In the data rows, 500 means zero.
Some points, each followed by its number:
564|526|484|418|544|686|344|569|487|487|689|593|867|312|698|703|588|235|416|566|365|577|508|593|637|263|686|365|720|612|476|399 0
543|492|441|432|502|559|464|474|526|542|491|469|526|539|512|470|461|514|539|479|538|513|503|411|449|567|511|467|428|527|492|471 1
531|547|388|548|559|582|481|542|500|541|560|360|537|504|477|541|474|598|429|464|481|570|543|545|455|524|616|469|524|452|416|400 2
886|494|414| 97|178|310|550| 61|594|444|159|798|183|551|596|709|688|550|739|540|923|568|290|367|479|703|271|647|411|786|533|629 3
464|353|557|393|488|420|539|551|379|441|515|357|239|614|444|225|510|141|611|364|430|640|315|234|688|541|363|338|380|546|723|554 4
289|481|620|517|704|656|237|645|492|523|544| 90|549|463|626|490|712|401|415|560|331|284|556|210|447|370|409|301|351|675|522|372 5
465|584|553|570|527|528|625|521|574|511|510|433|608|509|466|532|565|605|499|482|478|503|401|711|552|345|551|474|550|517|410|553 6
524|539|530|593|516|483|580|426|492|530|464|309|432|524|445|574|561|666|477|578|510|542|509|550|420|454|497|504|499|474|487|548 7
507|487|555|513|500|520|457|526|538|479|485|505|506|461|559|489|529|523|498|503|493|462|522|492|511|491|518|533|527|509|467|506 8
459|478|464|521|557|476|519|454|395|546|552|502|431|590|467|506|456|557|531|594|508|523|462|516|453|486|619|525|537|472|417|598 9
487|480|569|546|545|296|541|427|447|499|506|448|528|537|562|566|437|514|716|465|461|642|533|586|572|602|499|402|376|472|626|619 10
520|532|477|549|526|629|619|526|557|620|540|233|523|567|522|466|499|664|460|483|518|497|546|434|418|523|580|409|415|434|450|431 11
499|449|540|497|578|643|498|463|474|557|458|288|409|497|516|422|535|517|475|589|515|588|496|415|514|556|511|425|514|486|510|443 12
510|506|409|509|462|546|481|528|531|525|496|515|570|493|505|598|529|550|445|473|484|446|634|485|388|461|509|533|536|496|470|445 13
524|423|544|498|520|466|535|512|466|507|591|581|517|498|528|577|453|459|471|505|489|628|524|530|542|487|531|392|561|442|535|414 14
510|463|535|543|449|390|524|526|525|490|372|620|564|420|544|596|503|630|527|524|464|606|613|614|499|560|528|617|664|413|520|607 15
556|451|375|454|454|458|488|458|500|492|402|600|528|532|534|594|479|579|597|468|552|492|609|441|431|632|470|567|476|544|530|527 16
491|505|298|686|355|828|359|698|506|376|577|531|472|491|383|439|635|253|217|509|400|266|513|393|589|339|388|583|620|738|395|445 17
470|468|597|490|542|351|483|462|422|496|525|444|503|532|580|564|468|482|649|490|451|578|546|507|577|570|530|405|346|488|609|573 18
511|599|409|454|473|611|549|504|596|560|528|435|567|565|535|353|484|523|550|495|569|331|359|461|423|433|578|556|363|575|416|549 19
165|587|486|702|619|300|413|842|694|465|253|361|833|428|728|532|680|878|719|268|192| 59|744|574|345|490|690|811|479|528|363|800 20
487|538|501|602|448|538|543|586|561|496|509|455|589|417|460|567|474|511|378|475|440|483|731|570|482|540|452|512|579|347|568|419 21
411|568|793|454|628|311|428|620|584|423|475|537|576|280|601|256|426|199|630|340|403|495|534|558|753|578|346|358|238|419|811|510 22
830|707|377|577| 98|894|407|649|806|551|764|453|616|372|600|632|535|593|212|561|621|134|733|277|378|629|514|475|276|558|449|  0 23
529|513|448|443|398|495|534|483|525|533|450|573|434|540|527|539|540|517|454|515|552|543|456|464|473|541|480|494|594|570|489|473 24
488|501|516|546|523|439|483|544|504|468|530|500|528|466|511|560|480|550|480|480|461|489|578|557|477|472|502|497|515|447|494|459 25
482|552|735|552|702|650|356|551|644|487|504|284|708|392|592|510|571|622|519|417|452|332|600|542|484|385|569|503|392|454|408|508 26
486|465|402|576|465|680|426|597|463|436|526|496|490|476|405|470|584|351|347|518|456|409|535|466|544|416|432|534|553|623|447|457 27
418|395|713|418|585|727|683|335|332|538|370|594|245|577|379|306|495|329|520|619|704|607|332|488|655|497|343|496|650|544|498|691 28
541|527|387|569|409|550|532|353|401|497|460|614|390|506|490|651|582|622|506|698|661|478|438|530|477|690|497|565|545|631|497|424 29
663|434|452|364|495|458|516|394|408|467|669|673|447|583|447|531|398|338|504|451|658|692|303|485|560|402|460|366|363|558|561|395 30
178|570|470|800|415|680|425|695|487|469|467|638|687|518|649|587|745|488|464|575|393|321|500|471|498|565|412|429|495|811|594|339 31
446|513|545|519|524|462|496|565|487|493|565|537|548|454|462|489|465|411|438|496|419|531|508|565|540|417|492|465|561|434|533|467 32
486|511|578|459|582|511|575|480|480|544|533|464|557|512|425|486|415|458|473|507|500|632|507|566|496|408|467|408|503|377|546|491 33
490|481|615|438|556|417|441|462|547|525|493|516|561|526|567|482|470|531|629|481|520|434|487|425|463|492|449|466|300|527|540|512 34
418|543|279|387|466|345|611|544|506|559|366|455|382|604|203|365|217|453|502|394|481|462|736|322|253|651|291|596|418|221|662|546 35
517|490|453|471|494|466|454|497|507|441|434|529|495|412|502|470|476|408|541|470|474|499|569|472|558|571|461|550|502|493|551|527 36
New points follow, each followed by the numbers of its five nearest points above by angle, nearest first.
537|480|556|501|542|588|450|301|433|512|412|340|275|527|422|545|622|498|472|583|626|592|485|411|558|643|298|376|390|676|563|423 12 29 3 28 4
465|448|541|280|546|404|449|482|577|504|377|494|484|572|579|434|498|438|666|380|511|388|428|296|477|423|463|523|382|616|467|651 34 4 19 3 1
324|626|425|460|445|600|629|813|547|634|606|400|539|628|368|196|418|280|286|298|351|655|368|454|507|230|626|413|713|391|424|516 32 33 17 27 6
527|503|394|561|546|597|461|540|509|493|566|347|581|499|535|542|532|620|476|474|449|448|563|491|442|441|678|528|535|526|346|468 2 11 13 26 20
585|472|404|389|408|604|448|441|578|532|329|519|425|529|565|548|570|607|442|577|593|498|513|386|371|508|513|667|704|581|376|541 24 3 29 16 13
710|489|349|507|361|340|431|427|381|356|741|906|535|354|466|806|468|367|387|567|459|652|600|695|548|451|533|509|633|474|543|283 14 0 30 32 25
451|446|630|456|538|609|588|417|424|511|430|548|347|517|442|388|500|399|491|581|601|566|418|468|578|502|413|500|587|511|500|581 28 4 12 3 33
372|491|565|503|615|605|320|591|501|519|518|257|538|476|572|463|622|416|444|526|385|354|539|318|463|410|449|381|410|588|501|413 5 26 12 31 27
533|518|546|427|522|467|459|463|548|505|496|535|557|470|491|546|454|489|509|487|514|472|539|473|472|478|451|492|468|464|522|481 34 22 26 16 33
342|444|365|387|563|431|392|599|551|528|471|528|641|524|485|597|460|536|454|378|401|403|683|379|257|439|431|473|511|422|491|373 13 25 35 20 21
280|389|395|292|747|289|441|458|433|439|335|449|501|590|501|278|492|163|876|316|369|552|275|352|679|504|445|393|282|736|646|781 4 22 18 10 34
524|506|587|471|551|463|376|562|528|435|484|474|524|448|607|335|556|436|586|427|446|454|342|487|605|411|583|617|465|577|433|618 8 19 22 26 20
464|487|627|434|644|531|632|447|449|610|537|433|602|519|314|450|319|402|454|492|484|734|518|626|490|299|449|334|511|247|590|497 33 32 14 30 28
479|503|520|563|504|421|487|550|519|471|520|508|509|478|488|544|489|553|472|468|455|485|558|567|479|481|494|509|509|436|495|453 25 21 32 15 20
518|539|753|449|492|497|440|550|638|480|378|511|429|402|627|331|612|544|523|472|551|430|335|469|647|538|477|561|522|581|457|543 8 22 28 26 34
523|484|347|379|461|528|504|533|488|487|440|454|443|564|501|344|505|357|599|402|527|500|389|320|558|549|490|507|388|652|536|605 4 1 19 36 3
510|435|516|510|586|646|474|473|453|534|470|253|392|507|532|414|536|517|499|588|516|587|478|416|508|599|510|416|503|507|493|454 12 11 5 1 4
712|421|441|317|472|431|512|323|391|455|703|768|413|588|445|540|375|331|516|425|698|748|297|516|574|434|427|327|332|572|565|340 30 14 3 4 33
445|448|574|478|507|415|526|539|531|498|381|466|376|510|439|506|540|518|481|515|439|445|628|377|494|483|373|552|636|432|499|598 35 15 36 20 21
538|399|893|330|588|409|315|350|609|483|201|504|395|455|738|426|654|547|785|406|637|445|383|268|641|758|260|491|192|736|638|582 34 3 22 18 4
622|534|606|542|500|496|612|457|520|489|654|385|428|473|448|456|374|482|492|518|554|512|563|548|533|561|500|408|369|285|571|402 33 11 21 14 22
661|439|444|375|497|431|491|382|417|469|685|671|444|564|429|522|421|340|495|472|643|698|335|499|532|436|460|367|367|546|533|391 30 14 4 3 33
432|466|469|450|552|433|481|494|471|479|449|485|499|522|506|436|505|404|604|445|458|506|447|470|542|501|483|492|444|565|533|586 4 22 18 10 36
536|525|476|464|531|653|392|590|509|485|647|540|761|366|663|679|593|326|487|552|372|597|438|621|611|303|653|388|677|611|477|470 0 32 14 6 31
433|512|611|530|553|574|416|472|523|505|501|464|504|529|485|542|559|519|466|576|528|365|520|386|434|474|340|398|365|586|526|378 5 34 31 23 26
453|475|389|461|505|525|545|596|447|520|291|408|389|613|553|143|455|425|631|333|464|667|380|372|550|660|545|630|471|491|580|728 4 36 35 28 1
578|477|583|406|470|663|540|567|633|526|504|592|598|500|552|404|553|332|493|440|498|507|364|487|625|330|529|457|598|623|413|583 0 17 27 6 28
999|675| 55|391|  0|863|615|281|687|667|999|487|674|716|535|978|358|731|243|668|874|579|369|249|240|314|876|242|265|720|236|  0 23 1 2 13 11
576|516|328|552|382|528|426|540|526|443|478|619|577|435|584|555|534|557|530|453|499|421|578|508|476|636|590|648|481|577|480|481 16 13 23 29 20
219|387|362|770|665|588|655|615|386|486|469|133|717|556|680|673|775|645|713|440|259|439|657|686|578|554|646|409|462|614|527|628 20 31 6 26 5
623|579|451|517|357|641|481|557|615|534|594|471|558|442|550|549|509|528|385|514|542|375|594|419|464|554|500|491|438|503|482|316 23 13 21 11 17
501|517|516|470|495|544|461|528|521|506|558|513|628|432|578|552|533|425|485|520|442|516|470|554|551|411|574|459|569|528|502|501 0 32 6 14 26
592|566|381|557|339|540|504|284|435|484|451|675|351|487|470|688|579|648|453|810|712|443|447|539|464|756|487|624|565|638|468|388 29 24 3 16 23
435|594|921|236|719|742|796|313|576|737|617|268|639|515|115|463|221|115|213|475|582|813|522|584|495|246|116|  0|419|100|847|342 33 32 14 22 30
441|641|590|607|542|522|716|512|617|515|498|374|694|512|463|565|594|684|478|489|493|482|350|869|590|254|617|483|567|555|349|604 6 7 26 20 2
398|596|456|447|453|566|589|723|548|615|541|453|555|625|442|277|415|319|321|342|422|582|350|491|498|313|604|422|632|461|406|557 32 33 17 6 19
592|525|351|552|364|595|497|269|399|497|477|671|371|499|463|710|575|648|498|810|723|455|400|520|462|751|489|586|594|651|447|398 29 24 3 16 9
506|581|390|430|452|637|541|548|593|564|541|421|595|587|525|327|491|486|551|446|524|315|365|420|439|398|617|554|362|571|406|562 19 1 11 23 17
499|469|556|534|480|461|513|518|524|485|404|562|524|459|539|556|503|590|531|505|496|541|587|560|510|556|503|579|579|455|511|553 15 16 20 25 8
442|513|543|576|535|289|462|587|496|435|540|531|555|396|484|649|497|649|441|460|434|488|649|663|469|445|512|525|559|383|458|427 25 21 15 32 20
442|631|574|574|573|546|690|510|608|501|502|368|651|506|445|560|598|643|513|488|478|507|341|785|569|282|580|456|580|528|370|595 6 7 26 33 20
221|262|  0|501|507|753|658|475|130|752|386|504|120|999|277|397|393|642|476|889|551|549|313|220|161|564|867|745|999|543|107|822 9 24 28 29 12
444|510|560|546|507|439|559|483|497|459|517|569|541|513|509|605|484|534|502|511|501|514|587|576|475|489|443|471|524|432|530|478 25 21 15 14 32
467|468|464|530|551|452|526|437|356|547|554|520|408|633|466|521|444|575|549|614|502|543|432|525|445|494|652|534|556|480|406|606 9 7 29 28 10
527|514|674|468|550|436|361|576|528|406|484|493|507|407|618|319|568|450|569|411|443|443|341|491|645|402|575|628|475|531|427|638 8 22 26 20 34
464|539|501|663|385|538|554|663|617|452|513|523|613|329|478|601|491|517|290|481|424|429|908|599|512|607|395|525|610|307|616|346 21 25 13 23 15
452|525|557|632|630|550|561|412|396|494|494|461|560|437|503|572|648|539|561|566|472|621|293|787|675|404|572|442|541|664|475|567 6 0 7 28 10
645|489|430|362|356|433|537|331|533|471|371|615|362|525|524|591|557|526|560|531|660|536|410|444|484|573|412|576|499|627|493|559 3 24 29 16 30
506|512|340|521|456|585|435|536|567|512|491|497|649|495|525|684|539|613|426|434|449|413|701|485|296|412|520|538|570|478|444|426 13 21 25 23 2
343|527|453|581|523|418|475|632|579|477|391|437|642|477|606|495|568|654|607|392|385|329|596|533|428|511|590|621|483|518|459|613 20 26 8 25 13
639|577|537|457|432|424|342|459|581|411|580|773|716|354|570|628|530|550|530|483|492|414|370|653|542|300|644|617|535|600|335|473 0 8 6 15 25
593|481|289|343|495|387|312|455|533|330|299|608|464|248|511|415|396|191|642|362|422|539|714|447|692|783|395|622|531|466|666|598 36 22 16 35 4
607|518|327|591|461|475|553|154|312|438|446|630|444|512|416|840|543|697|631|750|641|540|510|708|457|618|558|666|597|572|472|661 29 9 3 16 15
491|507|583|457|584|523|586|479|479|566|537|465|578|525|391|481|384|443|457|501|499|659|503|554|493|390|452|383|506|353|567|485 33 32 14 30 28
528|521|483|436|517|647|411|551|500|507|647|565|772|365|647|645|569|311|447|546|405|556|462|583|607|307|651|410|693|607|465|457 0 32 14 27 17
447|473|772|539|551|448|281|622|624|450|279|507|378|291|625|407|607|700|500|519|476|369|663|391|530|730|397|625|517|483|508|441 8 20 26 36 15
458|469|498|609|493|337|457|631|521|460|546|552|546|455|533|626|484|617|434|434|410|445|647|591|441|459|514|543|519|399|469|425 25 21 13 20 15
500|550|283|525|589|604|458|542|483|545|578|289|556|517|472|574|470|612|394|445|486|598|562|547|433|526|665|442|547|464|364|381 2 11 13 12 7
603|451|458|406|501|465|492|417|427|484|630|630|486|563|468|516|409|400|504|445|601|637|353|496|537|427|485|403|385|554|539|421 30 14 4 3 33
521|576|552|617|506|638|554|545|564|495|465|421|497|439|364|403|507|538|358|512|512|415|617|545|457|456|427|586|533|383|484|484 21 27 17 26 11
669|476|296|554|349|325|420|429|360|335|729|900|513|373|503|846|445|332|402|566|473|667|564|724|532|460|540|465|662|512|525|337 14 0 30 32 25
671|586|429|541|294|696|457|578|641|523|651|482|564|445|574|565|509|545|361|521|570|316|600|390|432|583|498|471|405|533|475|267 23 13 17 11 1
501|634|333|436|446|633|539|562|635|560|528|427|588|566|536|236|483|482|584|447|546|207|291|406|396|430|647|584|296|615|364|565 19 1 11 23 20
122|527|347|981|400|317|719|903|389|419|244|414|254|604|371| 25|597|581|467|418|229|499|492|636|522|645|500|812|672|438|601|786 20 35 15 31 4
495|431|504|455|505|483|508|528|449|479|500|450|431|529|502|413|508|368|541|462|473|553|445|418|570|508|436|447|450|536|570|537 4 22 28 30 18
